Where one turn sends some rows of the set: a few examples, then the rows asked:
Q_280: [  5 -22  34   1  -4 -26  -7   9  13 -13 -18   5  16  18 -35 -19 -36 -17
 -10 -18  -4   1 -22]
Q_335: [ -2  23  29  44  26  -8  27 -37  22   3   3   4  36  17   8 -17 -16   6
  10  20   4  -9  21]
Q_125: [ 14 -20  37  13 -21  -4  23  15  23  18 -26  -5  13  -7 -16 -17 -38   5
 -16 -13 -18   6 -24]
Q_597: [ 18   1  32  20 -12 -18  -2 -29  -5 -27  14  -1  12  46 -12 -27  -7   3
 -12 -14  -2 -25  -4]
Q_768: [  3 -13  10 -34   8   7 -30  -6  -7  53   5  17  26   8   4 -16   4  -4
 -21   4  -7   7  17]
Q_788: [ 16   7  25  18 -34   1   9 -21  11 -17   6 -23  10  42  -5 -22   3   8
  -8 -24  -7 -26   6]
Q_621: [ 16  -8  19  -9  11  20   5 -33  14 -13 -21  -6  13  25   9 -19  44   3
  11   7 -17  21  14]
Q_531: [ 13  -4  34   8  -4  -4  -8   4  19 -21  -4  -2  19  19 -37 -18 -22  -8
 -17 -19 -25 -16 -18]
Q_516: [ -3  -3  20 -23   1  -9  39 -26  40  14  -6 -15  29   5   6 -16  -5 -15
  28  11   9  19  27]
Q_930: [-30   2  -8  34 -10 -31 -26   4   0  19  10  -5 -10  24  23  13 -24  27
 -12  -9  -2  19  26]
Q_922: [ 19 -11  28  21 -48   0  40 -10  14  22 -19 -24   4  19  14 -18  -9  20
  -7 -18   0  -3   2]
Q_584: [ 15  -3  30  26 -31  -4  39 -28  14  21  11 -13  12  25  26 -22  -7  14
  -1 -16   3 -15   9]
Q_564: [  5 -25  32   6 -22 -13  35   9  36  34 -19 -11  18  -2   2 -12 -37  -8
   5 -18  -2  10 -12]
Q_645: [-25   0  15  16  30  17   2 -36  27 -20 -27 -11   2  14 -29 -16 -12   9
  -6  20 -16  15  20]
Q_334: [-14 -17 -13 -12 -20 -26 -42   8 -14  21   8  23  20  25  15  14   2  10
  -1   9 -10  -4  14]
Q_790: [-15  11  12   7  27  -2 -22 -15   7  49  -3  -3  -2  -3  21  -4 -21  14
 -32 -11  10  30  33]
Q_924: [-20 -21  -5   3  12   0  14 -10 -14 -12 -18 -10  20   0  14  12   5  40
   9  12  -5  -5  59]
Q_974: [  3 -36  23 -22  -7 -46  11   4  16  -8 -34  13   1  10  -6 -20  13  -7
  17  15  11  20  -4]
Q_942: [  7  -5   3  19 -30  -1  17  13   6   1 -35  16  26   5  27 -13  37  11
  22  20  -2  15 -10]
Q_505: [  1  -7   7 -35  11   3 -37  -5  -4  48  -1  14  28   7   9  -3  -1  -4
 -18   1  -2  17  20]
Q_398: [-30   3  -9  30  -7 -30 -26  -3  -3  25   5   3 -11  18  25  14 -22  29
 -12  -4   1  10  28]
Q_364: [-15 -21  -9  -7 -25 -21 -40  12  -7  26  12  16  23  31  12  15  -1   9
   3  10 -20 -10  14]
Q_427: [-35   2  -1  42 -10  -6  12   6  19  -7 -39  14  20 -11 -12 -12 -20  18
   6  32  -1   5  -6]
Q_29: [-20   0  -5  -2  20   1 -10   2 -20 -20 -19  11  44 -13   0  -8   8  23
  -3  18   4 -19  42]
Q_995: [-14  15  14   5  22  -3 -18 -16   3  46  -1  -4  -5   2  12 -15 -18  17
 -33 -18  13  36  26]
Q_279: [ -4 -21  10   3  29  -4  17  10  -9  -4 -30  -7   9 -24  22  14   9  31
   8  -4  -8  29  46]
Q_27: [  2 -12  29  46  17 -46   0  -7  -3 -17 -23  32   8  23   3 -23  -1  13
   1  21   2 -10  -6]
Q_24: [ -2  -1  11   0  37  -3  -8  22 -16 -12 -31  15  30 -30   8  -6  10  14
  -5   0   0  15  29]

Q_27 turns into Q_335
Q_788 turns into Q_922
And these:
Q_584 turns into Q_564
Q_768 turns into Q_364
Q_334 turns into Q_398
Q_621 turns into Q_942
Q_924 turns into Q_279

